A hidden rule labels the rows of this table. It goes by one to three of the table's principal directions, not those with the most spread.
[0.1 0.7 1.3 -0.5 -1.2 -0.7 -0.2 -0.1 0.2 0.4 0.2 0.9 0.9 -1.1 -0.3 -0.7 0.4 -0.5 2.0
 -0.8 -0.3 0.2 0.8 -0.5 0.1 -0.6 -0.1 1.5 1.5 0.6] inn
[0.6 1.8 0.7 -0.2 -0.1 0.8 0.6 -1.1 0.0 1.1 -0.1 -0.2 -0.6 -0.6 1.0 -0.2 -0.2 -0.6 -0.4
 0.9 -1.0 0.1 0.6 0.2 -0.5 0.1 -1.6 -1.4 0.9 -1.0] hut
[-0.2 -0.5 -1.1 -0.5 -0.1 -1.3 -0.5 0.5 1.2 -0.7 0.6 -1.1 1.0 -1.3 -0.8 0.6 -0.2 0.8 -0.3
 -0.2 0.7 -0.8 -0.7 -0.1 -1.5 0.0 0.6 1.0 -0.4 1.0] inn
[0.4 0.8 0.5 -0.2 -0.2 0.9 -0.2 -0.3 -0.6 -0.3 -0.7 0.0 -0.3 -0.4 0.6 0.3 -0.4 -0.1 0.1
 0.6 -0.5 0.1 0.2 -0.3 -0.1 0.4 -0.5 -0.6 0.0 -0.4] cork
[-0.5 -0.6 -0.3 0.5 -1.6 -1.2 -0.8 -0.1 0.3 -0.8 -0.1 0.3 1.3 -0.3 -1.1 -0.3 0.8 -0.5 1.8
 -0.9 0.0 0.1 0.2 0.2 0.7 -0.2 1.1 1.0 0.6 0.6] hut
[-0.8 -1.4 -0.6 -0.8 -0.8 -1.1 -0.9 1.3 0.4 -1.9 -0.2 0.1 1.9 0.3 -1.2 -0.1 -0.2 0.5 1.3
 -1.4 0.6 -0.9 -0.6 -0.6 -0.5 0.6 2.1 1.5 -1.3 1.4] hut
[0.4 0.8 0.9 -0.2 0.1 0.4 0.3 -0.3 -0.2 0.8 0.1 0.3 -0.4 -0.5 0.5 -0.2 -0.1 -0.2 0.1
 0.3 -0.3 0.2 0.4 -0.2 0.0 -0.3 -0.8 0.1 0.7 -0.2] hut
[-1.0 -2.9 -1.3 0.3 -1.1 -0.7 -1.4 0.6 -0.7 -2.4 -1.3 0.7 2.1 0.9 -1.8 0.7 0.7 1.0 1.2
 -0.8 1.0 0.2 -0.1 -0.3 0.6 -0.6 2.6 1.8 -2.6 0.9] hut
[0.7 0.1 0.9 -0.7 1.2 0.9 0.4 0.4 -0.9 0.2 -0.4 0.2 -1.0 0.5 0.7 0.0 -0.2 0.5 -0.6
 0.1 0.3 0.1 0.0 -0.9 -0.4 -0.1 -0.2 0.0 -1.0 0.1] inn
[0.2 -1.4 -1.8 0.9 3.1 -0.1 1.0 0.9 0.7 1.0 1.5 -1.4 -2.3 0.8 0.1 0.8 -0.1 1.2 -3.6
 0.4 1.8 0.0 -1.3 0.5 -0.2 -0.5 -0.2 -0.4 -0.7 0.1] lake
[0.2 0.9 -0.6 -0.2 0.3 -0.6 0.8 -0.4 1.6 1.3 1.2 -0.9 -0.2 -1.3 0.1 0.0 -0.3 0.0 -1.0
 0.4 -0.1 -0.4 -0.1 0.6 -1.3 -0.2 -1.2 -0.4 1.4 -0.2] lake
[0.0 0.7 0.0 0.4 -1.6 -1.2 -0.4 -1.0 0.6 0.1 0.1 -0.1 0.9 -1.2 -0.7 -0.6 1.2 -0.9 1.5
 -0.5 -0.4 0.3 0.5 0.2 -0.2 -0.6 0.1 0.2 1.4 0.2] inn
[-1.0 -2.9 -1.7 1.4 2.2 -0.2 0.7 1.0 0.2 0.7 1.2 0.1 -0.9 2.2 -0.8 0.7 0.1 1.3 -2.7
 0.2 1.6 0.5 -0.7 1.0 1.3 -0.8 0.4 0.5 -1.7 -0.2] hut
[-0.2 1.0 0.2 -1.3 -2.9 0.6 -0.1 -1.6 0.2 -0.3 -1.6 0.8 2.5 -1.2 0.1 -0.2 -0.3 -0.6 2.1
 0.5 -1.5 -0.2 1.7 0.3 -1.3 -0.3 -0.4 -0.3 0.1 -0.8] cork
[-0.1 -1.0 -0.8 0.7 1.4 0.2 0.3 0.5 -0.1 0.2 0.4 -0.4 -1.1 0.9 0.0 0.5 0.0 0.5 -1.6
 0.3 0.8 0.2 -0.6 0.4 0.6 -0.1 0.1 -0.3 -0.7 -0.1] hut
[1.1 1.9 1.6 0.6 1.9 0.9 -0.7 1.2 -1.2 -0.7 0.4 -1.2 -3.0 0.2 1.3 0.0 -0.6 -0.4 -0.9
 0.1 -0.2 0.0 -1.9 -1.3 1.1 2.2 -0.4 -1.5 0.8 0.2] lake
[0.1 -0.4 0.5 0.1 0.4 0.9 0.9 -0.8 -0.7 1.4 -0.4 1.1 -0.3 0.9 0.3 -0.2 0.5 0.2 -0.5
 0.6 -0.1 0.9 1.2 0.2 0.4 -1.4 -0.8 0.0 -0.7 -0.8] hut
[-1.4 -1.7 -0.3 0.8 -5.3 -1.3 -2.1 -1.8 -1.0 -2.2 -2.6 2.2 4.5 0.0 -2.2 -0.2 2.1 -1.3 5.2
 -1.1 -0.9 0.9 2.3 0.7 2.0 -1.3 2.6 1.9 -0.3 0.3] hut
[-0.3 -0.6 -0.8 -0.1 0.5 -0.8 0.0 0.2 0.7 0.1 0.6 -0.6 0.3 -0.1 -0.5 0.3 0.0 0.5 -0.8
 0.0 0.4 -0.3 -0.4 0.2 -0.7 -0.1 0.1 0.3 -0.6 0.4] inn
[0.7 1.7 1.2 -0.4 -0.2 0.8 -0.3 -0.5 -1.0 -0.5 -0.9 -0.2 -0.6 0.1 0.9 -0.4 0.0 -0.8 0.6
 0.1 -1.0 -0.1 0.0 -0.7 -0.1 1.0 -0.2 -1.4 0.1 -0.3] lake
[0.5 1.8 0.9 -1.3 -1.0 -1.2 -0.7 0.8 0.9 -1.1 0.5 -0.9 0.5 -1.8 0.0 -0.9 -0.3 -0.8 2.0
 -1.5 -0.3 -1.2 -0.8 -1.2 -1.3 1.4 0.7 0.5 1.8 1.4] hut
[0.0 -0.8 -0.8 0.3 2.3 -1.4 0.7 2.1 1.6 0.7 2.6 -1.0 -1.7 0.2 -0.3 -0.2 -0.4 0.4 -1.5
 -1.4 1.8 -0.8 -1.6 0.0 0.3 0.4 0.6 1.0 1.3 1.4] hut
[0.1 -0.1 0.0 -0.1 0.0 1.5 0.9 -1.5 -0.7 1.3 -1.1 0.9 0.1 0.5 0.7 0.5 0.0 0.3 -1.0
 1.7 -0.5 0.7 1.5 0.7 -0.2 -1.2 -1.3 -0.8 -1.2 -1.5] hut
[0.1 0.1 0.6 0.4 -0.5 0.1 -0.6 0.0 -0.9 -0.8 -0.5 0.4 -0.2 0.6 -0.1 -0.4 0.5 -0.6 1.0
 -0.5 -0.3 0.4 -0.1 -0.4 1.0 0.4 0.7 -0.2 0.0 0.0] lake
[0.3 -0.2 0.3 -0.7 0.4 1.4 -0.2 -0.4 -1.2 -0.4 -1.5 0.3 0.3 0.2 0.6 1.1 -0.6 1.0 -0.8
 1.3 -0.1 0.1 0.6 -0.3 -0.6 -0.2 -0.4 0.0 -2.2 -0.4] hut
[0.1 -0.5 -0.1 1.1 0.7 -1.0 -0.5 0.8 0.0 -0.2 0.9 -0.4 -1.0 0.0 -0.4 0.1 0.6 -0.1 0.0
 -0.8 0.9 0.2 -0.8 -0.1 1.5 0.1 0.7 0.7 0.9 0.9] lake
[-1.5 -4.0 -1.7 0.6 -2.2 0.2 -0.8 -1.2 -1.3 -1.1 -2.4 2.2 3.4 1.4 -2.0 1.2 1.4 1.2 1.2
 0.6 0.5 1.3 2.1 0.9 1.0 -2.7 1.7 2.0 -3.7 -0.4] hut
[0.4 -0.3 -0.7 0.8 2.8 0.5 1.0 0.8 0.4 1.3 1.5 -1.0 -2.6 0.7 0.7 0.5 -0.6 0.7 -3.1
 0.6 0.9 0.1 -1.1 0.4 0.4 0.1 -1.0 -0.9 0.2 -0.4] cork
[-0.2 -0.7 -0.2 1.1 -0.4 0.1 -0.9 -0.1 -1.0 -1.1 -0.8 0.1 0.0 0.7 -0.4 0.4 0.6 -0.1 0.5
 0.0 0.0 0.6 -0.2 0.0 1.4 0.1 0.9 -0.1 -0.6 0.0] hut
[-0.1 -0.8 -0.5 0.4 2.4 0.2 0.9 1.0 0.2 0.7 1.1 -0.5 -1.8 1.7 0.4 0.0 -0.4 0.4 -2.2
 -0.1 0.9 -0.3 -1.0 0.3 0.5 0.5 0.0 -0.6 -0.5 0.0] hut
[0.8 2.1 1.3 -1.2 -0.1 0.1 0.6 -0.5 0.6 1.2 0.4 -0.1 -0.2 -1.6 0.9 -0.5 -0.5 -0.4 0.4
 0.2 -0.7 -0.4 0.6 -0.4 -1.3 0.1 -1.4 0.0 1.6 0.0] hut
[-0.1 0.9 0.2 -1.9 2.1 0.2 3.0 0.5 2.7 3.2 2.7 -0.1 -0.9 -0.1 0.7 -1.7 -1.5 0.7 -2.5
 0.1 -0.2 -0.8 -0.2 0.1 -3.4 -0.5 -2.5 -0.6 1.0 -0.9] inn
[0.8 1.7 1.3 -1.4 -0.3 0.4 -0.8 0.4 -0.5 -1.2 -0.8 -0.5 0.2 -1.2 0.7 0.1 -0.7 -0.2 1.0
 -0.1 -0.6 -0.8 -0.3 -1.3 -1.0 1.4 0.1 0.0 0.0 0.7] hut
[-1.0 -1.5 -2.1 0.4 1.0 -1.4 0.9 1.0 2.1 0.7 2.0 -0.8 -0.1 0.7 -0.9 -0.2 -0.3 0.4 -1.5
 -0.7 1.1 -0.7 -0.9 1.2 -0.3 -0.1 0.6 0.2 0.4 0.3] hut
[-0.1 -0.8 -1.4 0.3 3.6 -1.3 1.0 2.4 2.1 0.9 3.3 -1.9 -2.4 0.3 -0.2 0.0 -0.9 1.2 -3.4
 -0.7 1.9 -0.9 -2.6 0.1 -0.8 0.7 -0.1 0.2 0.6 1.0] lake
[0.4 1.1 0.6 -0.9 -2.5 -0.7 -0.7 -1.2 0.0 -0.7 -1.2 0.3 1.8 -1.5 -0.3 -0.6 0.9 -1.0 2.8
 -0.7 -0.8 -0.2 1.2 -0.5 -0.9 -0.4 0.5 0.4 0.7 0.5] lake
[-0.2 0.1 1.0 -0.7 -3.0 -0.3 -1.1 -1.2 -1.0 -1.1 -2.0 1.5 2.7 -0.5 -0.7 -0.4 1.0 -0.7 3.4
 -0.5 -0.9 0.3 1.7 -0.4 0.1 -0.7 1.0 1.2 -0.5 0.4] lake
[0.2 1.0 0.0 0.7 1.3 -2.4 -0.4 2.5 2.0 -0.3 3.1 -1.8 -1.9 -1.0 -0.3 -0.9 -0.5 -0.9 0.2
 -2.3 1.0 -1.3 -2.7 -0.4 0.9 2.1 0.9 0.6 3.8 2.0] cork
[0.7 0.7 0.1 0.0 1.5 1.2 1.0 0.1 -0.3 0.8 0.2 -0.5 -2.1 0.5 1.2 0.0 -0.5 -0.2 -1.5
 0.5 0.2 0.0 -0.3 0.0 0.0 0.2 -0.8 -1.4 0.4 -0.6] cork
[0.2 0.3 0.8 0.2 0.8 1.3 0.8 -0.7 -0.8 1.4 -0.2 0.8 -0.8 0.8 0.8 0.0 -0.1 0.1 -1.1
 1.1 -0.5 0.7 0.8 0.3 0.5 -0.5 -1.4 -0.7 -0.4 -1.1] hut
[0.4 1.1 0.8 -0.6 -0.1 -0.5 0.0 0.2 0.4 0.2 0.5 -0.2 -0.2 -0.7 0.3 -0.6 0.0 -0.6 0.8
 -0.7 -0.1 -0.5 -0.1 -0.5 -0.3 0.5 0.0 0.2 1.2 0.7] lake
[-0.8 -1.8 1.8 1.8 -2.8 2.0 -1.4 -2.6 -4.4 -0.4 -4.0 4.1 2.3 2.8 -0.3 0.9 2.0 -0.7 2.8
 1.5 -1.5 2.6 3.6 0.8 4.7 -1.7 0.5 0.8 -2.8 -1.6] hut
[0.1 1.3 0.9 -0.4 -2.8 0.6 -0.3 -2.0 -0.5 0.2 -1.6 1.2 1.8 -1.3 0.1 -0.3 0.4 -0.8 2.2
 0.7 -1.6 0.7 1.9 0.1 -0.4 -0.9 -0.9 -0.2 0.7 -1.0] cork
[0.6 2.1 0.7 -1.3 -0.3 0.6 0.2 -0.7 0.3 0.4 -0.3 -0.6 0.3 -1.4 1.0 0.1 -1.0 -0.1 -0.2
 1.0 -1.2 -0.6 0.2 -0.3 -1.9 0.8 -1.5 -1.0 0.3 -0.5] hut
[0.2 0.7 -0.7 1.0 2.2 -0.3 0.6 1.0 1.1 0.8 2.1 -1.6 -2.5 0.1 0.5 0.0 -0.7 0.0 -2.4
 0.1 0.5 -0.3 -1.9 0.4 0.2 1.1 -0.8 -1.4 1.6 -0.2] hut
[-0.6 -0.5 0.0 0.0 -2.5 -0.5 -1.1 -0.7 -0.3 -1.2 -1.2 0.9 2.3 -0.6 -1.0 0.0 0.6 -0.3 2.4
 -0.3 -0.6 0.3 0.9 0.0 0.3 -0.5 0.9 1.0 -0.3 0.2] cork
[0.0 0.4 0.4 0.4 -0.5 0.9 0.3 -0.9 -0.6 0.7 -0.5 0.8 -0.1 0.5 0.5 -0.1 0.1 -0.6 0.2
 0.7 -0.7 0.5 0.9 0.6 0.9 -0.1 -0.7 -0.7 0.3 -1.0] cork
[-0.9 -1.8 -1.7 1.3 -0.5 -1.0 -0.9 0.3 0.2 -1.2 0.0 -0.3 0.7 0.7 -1.3 0.5 0.6 0.3 0.0
 -0.4 0.6 0.2 -0.7 0.7 1.0 0.0 1.5 0.3 -0.7 0.3] inn
[0.0 0.6 -0.1 -0.9 0.5 -0.2 0.0 0.3 0.5 -0.3 0.2 -0.9 0.2 -0.2 0.3 0.1 -0.7 0.2 -0.7
 0.1 -0.2 -0.9 -0.6 -0.2 -1.4 1.0 -0.2 -0.5 -0.6 0.2] inn
[0.3 0.8 0.8 -0.5 -0.8 0.9 0.5 -1.4 -0.5 1.1 -0.9 0.9 0.6 -0.4 0.6 0.1 0.1 -0.2 0.3
 1.0 -0.9 0.4 1.6 0.3 -0.4 -0.8 -1.2 -0.2 -0.1 -0.9] hut
[0.8 0.2 -1.5 0.1 3.1 -2.3 -0.4 4.1 2.5 -1.6 3.5 -3.6 -3.3 -1.4 -0.3 -0.4 -1.2 0.4 -1.4
 -2.8 2.7 -1.9 -4.5 -1.5 -0.8 2.3 1.9 0.5 2.7 2.9] cork
[0.0 -0.2 0.0 0.7 -0.3 0.6 0.0 -0.6 -1.0 -0.3 -0.9 0.3 -0.4 1.3 0.1 -0.3 0.7 -0.6 0.2
 0.0 -0.3 0.5 0.2 0.2 0.9 0.0 0.4 -1.1 -0.7 -0.6] lake
[-0.2 0.0 0.6 -0.8 -2.8 1.1 -0.5 -2.3 -1.6 -0.6 -3.0 1.7 2.7 0.1 -0.1 0.1 0.8 -0.3 2.2
 0.9 -1.4 0.7 2.5 0.1 -0.5 -1.3 0.0 -0.1 -2.0 -1.0] lake
[0.5 1.4 1.0 -0.7 0.8 -1.2 0.3 0.9 1.2 0.7 1.8 -0.7 -0.8 -1.2 0.3 -0.8 -0.2 -0.4 0.2
 -1.1 0.3 -0.8 -0.7 -0.6 -0.6 0.7 -0.4 0.7 2.1 1.2] lake
[-0.9 -3.5 -1.9 1.4 3.4 -3.1 -0.4 4.9 1.5 -1.8 3.6 -1.6 -2.5 2.7 -1.7 -0.8 0.2 0.3 -1.0
 -4.2 3.7 -1.4 -4.1 -0.6 2.5 1.8 4.2 2.1 0.6 3.5] inn
[0.0 -0.6 -0.2 0.5 0.3 1.9 0.4 -1.0 -1.7 0.1 -1.7 0.7 -0.5 2.0 0.7 0.5 0.2 0.0 -0.9
 1.2 -0.3 0.7 0.9 0.5 0.9 -0.3 -0.2 -1.5 -2.0 -1.4] cork
[0.5 0.6 -0.1 0.1 2.7 0.3 -0.2 1.4 -0.3 -0.6 0.8 -1.9 -2.3 0.8 1.0 0.7 -1.0 0.4 -2.5
 0.3 0.6 -0.9 -2.1 -0.4 0.0 2.2 0.0 -1.4 -0.8 0.5] inn
[0.9 1.2 1.6 0.0 -0.1 0.8 0.0 -0.4 -1.1 0.5 -0.6 0.6 -0.9 -0.3 0.9 -0.3 0.4 -0.8 1.0
 0.0 -0.4 0.5 0.8 -0.5 1.1 -0.1 -0.5 0.0 1.1 0.0] inn
[-1.0 -1.2 0.0 0.1 -3.6 0.1 -0.7 -2.2 -1.0 -0.5 -2.3 2.3 3.6 0.1 -1.3 0.0 1.4 -0.3 2.9
 0.4 -1.1 1.2 2.6 0.6 0.5 -2.0 0.5 1.1 -1.3 -0.9] hut
[0.5 1.1 0.9 -1.1 -0.8 -0.2 0.0 -0.2 0.3 0.1 -0.2 0.2 0.6 -1.5 0.2 -0.4 -0.1 -0.3 1.3
 -0.3 -0.3 -0.4 0.6 -0.6 -1.0 -0.2 -0.3 0.8 0.9 0.5] inn
[-0.4 -1.8 -0.9 0.8 0.9 0.1 0.2 0.5 -0.3 -0.2 0.1 0.2 -0.5 1.5 -0.5 0.2 0.3 0.5 -0.9
 -0.2 0.9 0.4 -0.4 0.3 0.9 -0.5 0.8 0.2 -1.2 0.0] hut
[-0.3 -1.1 0.0 0.7 -0.4 -1.2 -1.3 1.1 -0.3 -1.3 0.2 0.3 0.5 0.0 -0.9 0.4 0.5 -0.1 1.4
 -1.2 0.9 -0.1 -0.4 -0.2 1.8 0.3 1.7 1.9 0.3 1.5] hut
[-0.2 -0.7 -0.4 -0.2 2.9 -0.1 0.8 1.8 0.5 0.3 1.5 -0.9 -1.8 1.7 0.3 -0.2 -0.8 0.6 -2.5
 -0.5 0.9 -0.8 -1.7 -0.2 -0.3 1.2 0.2 -0.5 -0.9 0.4] lake
[0.2 -0.1 0.5 0.5 0.0 0.0 -0.5 0.2 -0.8 -0.5 -0.3 0.1 -0.4 0.3 0.0 0.0 0.5 -0.2 0.5
 -0.3 0.2 0.3 -0.1 -0.3 1.1 0.1 0.5 0.3 0.1 0.4] lake
[0.2 1.5 1.2 0.2 -3.2 1.8 0.0 -3.8 -1.7 1.2 -2.8 2.0 2.0 -0.9 0.6 0.3 1.1 -0.9 1.8
 2.3 -2.4 1.7 3.5 0.9 0.3 -1.9 -2.0 -1.0 -0.1 -2.4] hut
Here are more rows. What is the label of each one?
[0.1 -0.6 -0.6 0.1 0.6 -0.2 -0.3 0.7 -0.2 -1.0 -0.1 -0.7 -0.5 0.5 -0.2 0.1 0.0 0.3 -0.4
 -0.5 0.7 -0.3 -0.9 -0.4 -0.1 0.5 1.0 -0.2 -0.8 0.5] ~ hut
[-0.2 -0.2 0.4 -0.7 -2.4 0.5 -0.6 -1.6 -1.1 -0.8 -2.3 1.3 2.4 0.1 -0.4 -0.1 0.9 -0.4 2.2
 0.2 -0.9 0.4 1.8 -0.2 -0.5 -1.0 0.6 0.3 -1.5 -0.4] ~ lake
[-0.2 -0.3 0.2 -0.5 -0.8 0.0 -0.4 -0.1 -0.2 -0.5 -0.6 0.5 1.2 -0.4 -0.3 0.3 -0.1 0.4 0.7
 0.2 -0.2 0.0 0.5 -0.2 -0.3 -0.3 0.2 0.8 -0.7 0.2] ~ hut
[0.4 -0.1 0.4 0.3 0.6 0.5 0.3 0.0 -0.9 0.1 -0.3 0.2 -1.1 1.2 0.4 -0.5 0.6 -0.4 0.0
 -0.4 0.2 0.3 0.0 -0.3 0.7 -0.1 0.4 -0.5 -0.3 0.0] ~ lake
[0.3 1.1 0.6 -0.7 1.9 1.4 1.2 -0.1 -0.2 1.3 0.2 -0.4 -1.3 0.9 1.5 0.1 -1.1 0.2 -2.3
 1.3 -0.6 -0.4 -0.1 0.2 -0.8 0.9 -1.7 -1.7 -0.8 -1.1] ~ lake
[-0.2 -1.2 -0.4 0.7 1.9 -0.3 1.0 0.7 0.5 1.4 1.5 0.0 -1.2 1.0 -0.2 -0.1 0.2 0.7 -1.9
 -0.1 1.0 0.4 -0.5 0.4 0.5 -0.7 -0.4 0.4 -0.1 0.0] ~ lake
[0.7 1.3 -0.3 0.9 -0.1 -0.1 -0.3 -0.2 0.4 0.1 0.5 -1.1 -1.3 -1.6 0.5 0.5 -0.1 -0.6 -0.1
 0.3 0.1 0.1 -0.4 0.3 0.6 0.3 -0.5 -0.6 2.4 0.0] ~ cork
[-0.3 -0.8 -0.4 -0.5 -0.1 0.5 1.3 -0.8 0.1 1.2 -0.3 0.9 0.6 1.1 -0.1 -0.6 0.4 0.1 -0.3
 0.2 0.0 0.2 1.2 0.5 -0.7 -1.4 -0.3 -0.1 -1.0 -0.8] ~ hut
[0.2 -0.2 -0.4 -0.1 1.3 0.2 0.6 0.3 0.2 0.4 0.4 -0.6 -1.0 0.5 0.2 0.0 -0.1 0.5 -1.5
 0.2 0.5 -0.1 -0.5 -0.1 -0.7 -0.1 -0.3 -0.6 -0.6 -0.1] ~ lake
[0.3 -0.5 0.2 0.7 3.6 0.2 1.1 2.1 0.3 1.2 2.2 -0.5 -3.2 1.6 0.7 -0.4 -0.7 0.5 -2.6
 -0.6 1.3 -0.1 -1.8 -0.3 1.1 0.8 -0.3 -0.3 0.6 0.3] ~ inn
[-0.4 -0.3 -0.4 -0.3 -1.2 -0.7 -0.6 -0.2 0.3 -1.0 -0.5 -0.1 1.4 -0.5 -0.7 -0.1 0.3 0.0 1.1
 -0.5 -0.1 -0.2 0.1 -0.1 -0.6 -0.1 0.8 0.4 -0.4 0.4] ~ lake
[0.3 0.6 0.7 -0.3 -0.2 1.2 0.2 -0.7 -0.8 0.3 -0.9 0.6 -0.1 0.3 0.7 0.0 -0.2 -0.2 0.1
 0.7 -0.7 0.3 0.8 0.0 0.0 -0.1 -0.7 -0.7 -0.4 -0.8] ~ hut
[0.0 0.7 0.8 -0.1 -0.2 0.4 -0.2 -0.4 -0.3 0.3 -0.2 0.3 0.3 -0.3 0.4 0.3 -0.3 0.1 -0.1
 0.8 -0.8 0.2 0.3 0.1 0.1 0.3 -0.9 -0.2 -0.1 -0.5] ~ lake
[0.4 0.7 2.0 -1.0 -2.5 0.6 -1.2 -0.7 -1.8 -1.4 -2.3 1.5 1.7 -0.2 0.1 -0.7 0.7 -0.9 3.6
 -0.7 -1.1 0.3 1.4 -1.2 0.4 0.0 0.9 0.7 -0.5 0.4] ~ inn
[-0.4 -0.6 -0.1 0.2 -1.2 0.7 -0.4 -1.0 -1.0 -0.5 -1.5 0.9 1.2 0.7 -0.3 0.2 0.5 0.1 0.6
 0.6 -0.7 0.7 0.9 0.2 0.1 -0.6 0.2 -0.4 -1.6 -0.8] ~ lake
[0.2 1.8 2.2 -0.5 -2.0 2.0 0.2 -2.7 -1.6 1.4 -2.1 2.1 1.5 -0.5 1.0 0.1 0.1 -0.4 1.1
 2.3 -2.5 1.3 2.8 0.3 0.0 -1.0 -2.5 -0.7 -0.4 -2.2] ~ lake
[0.3 1.0 0.7 0.2 -0.7 0.7 0.0 -0.9 -0.4 0.5 -0.5 0.4 -0.1 -0.4 0.5 0.0 0.0 -0.5 0.4
 0.7 -0.9 0.5 0.7 0.2 0.3 -0.1 -1.0 -0.7 0.7 -0.8] ~ cork
[0.4 0.6 0.3 0.1 3.4 -0.8 0.8 2.3 1.2 0.8 2.8 -1.6 -3.0 0.6 0.6 -0.8 -0.7 0.1 -2.3
 -1.1 1.1 -0.9 -2.5 -0.6 -0.1 1.7 -0.2 -0.5 1.3 1.0] ~ lake
[0.2 -0.5 0.0 -0.7 1.2 -0.5 -0.1 1.6 0.4 -0.6 0.7 -0.6 -0.5 0.1 0.0 -0.1 -0.5 0.5 -0.3
 -1.0 1.0 -0.8 -1.1 -0.8 -0.4 0.7 0.9 0.8 -0.3 1.2] ~ inn
[0.9 2.3 1.9 -0.3 0.2 -0.8 -0.9 1.6 -0.1 -1.1 0.9 -0.9 -1.6 -0.4 0.9 -1.1 -0.3 -2.0 2.1
 -2.1 -0.1 -1.3 -1.4 -1.2 1.5 2.8 1.1 -0.1 3.1 1.7] ~ hut
[0.6 0.8 1.2 -0.7 -0.2 1.5 0.7 -1.3 -1.1 1.1 -1.2 1.0 0.0 0.1 1.0 -0.1 0.1 -0.1 0.0
 1.1 -0.9 0.6 1.5 -0.2 -0.4 -0.9 -1.4 -0.6 -0.7 -1.1] ~ hut
[0.5 1.1 0.1 -0.4 1.0 0.2 1.0 0.0 1.0 1.5 1.1 -0.5 -1.1 -1.1 0.7 -0.1 -0.7 0.2 -1.2
 0.4 0.1 -0.3 -0.1 0.1 -1.0 -0.2 -1.4 -0.3 1.5 -0.3] ~ cork
[0.6 1.1 0.8 0.3 0.1 2.6 1.3 -2.3 -1.4 2.2 -1.3 1.2 -0.9 0.6 1.7 0.4 0.0 -0.4 -1.1
 2.4 -1.2 1.2 2.2 1.0 0.6 -1.2 -2.5 -1.8 -0.1 -2.5] ~ cork
[0.2 0.0 -0.5 0.0 2.1 0.6 0.1 0.9 -0.1 -0.3 0.4 -1.3 -1.4 0.5 0.7 1.0 -1.1 0.9 -2.5
 0.8 0.5 -0.6 -1.4 -0.1 -0.4 1.2 -0.3 -0.9 -1.2 0.0] ~ hut
[-0.8 -2.1 -1.5 1.0 0.8 -0.5 0.4 0.0 0.3 0.5 0.5 0.1 0.1 1.4 -0.9 0.4 0.6 0.8 -1.6
 0.2 0.8 0.5 -0.1 0.9 0.4 -1.0 0.3 0.2 -1.4 -0.3] ~ inn
[0.1 0.7 0.6 0.1 -0.3 1.5 0.4 -1.0 -1.0 0.5 -1.0 0.7 -0.3 1.0 0.9 -0.1 -0.2 -0.6 -0.1
 0.9 -1.1 0.4 0.9 0.4 0.6 0.2 -0.9 -1.5 -0.3 -1.4] ~ cork
[0.5 0.4 0.3 1.0 0.0 1.1 1.1 -1.2 -0.5 1.8 -0.1 0.9 -1.4 0.3 0.7 -0.4 0.7 -0.7 -0.2
 0.5 -0.2 1.2 1.2 0.7 1.2 -1.5 -1.2 -0.9 1.4 -1.3] ~ cork
[0.1 0.1 0.3 0.4 0.9 0.3 0.8 -0.5 0.1 1.6 0.6 0.4 -0.7 0.3 0.2 -0.1 0.2 0.3 -1.2
 0.7 -0.1 0.7 0.4 0.4 0.1 -0.8 -1.3 -0.2 0.1 -0.7] ~ lake
[0.0 0.7 0.5 0.1 -1.3 -0.4 0.0 -1.0 0.3 0.7 0.0 0.5 0.8 -1.0 -0.2 -0.3 0.5 -0.4 1.0
 0.2 -0.7 0.5 0.9 0.3 -0.1 -0.8 -0.7 0.3 1.1 -0.3] ~ lake
[0.5 0.8 -0.1 -0.6 -0.3 -0.5 -0.6 0.6 0.5 -1.1 0.1 -1.0 0.0 -1.2 0.1 0.1 -0.4 -0.3 0.8
 -0.7 0.3 -0.9 -0.7 -0.6 -0.7 1.0 0.7 0.2 0.8 1.0] ~ cork
[0.2 1.3 0.0 -0.1 -0.4 1.2 0.3 -1.3 -0.3 0.7 -0.8 -0.2 0.0 -0.4 1.0 0.6 -0.6 -0.2 -0.8
 1.7 -1.2 0.0 0.8 0.7 -0.5 0.3 -1.5 -1.6 -0.1 -1.4] ~ hut
[-0.9 -2.0 -0.8 0.5 -0.6 0.0 -0.2 -0.2 -0.5 -0.4 -0.7 1.0 1.2 1.4 -0.9 0.3 0.5 0.5 0.1
 0.1 0.2 0.5 0.6 0.6 0.8 -0.8 0.8 0.6 -1.7 -0.3] ~ hut
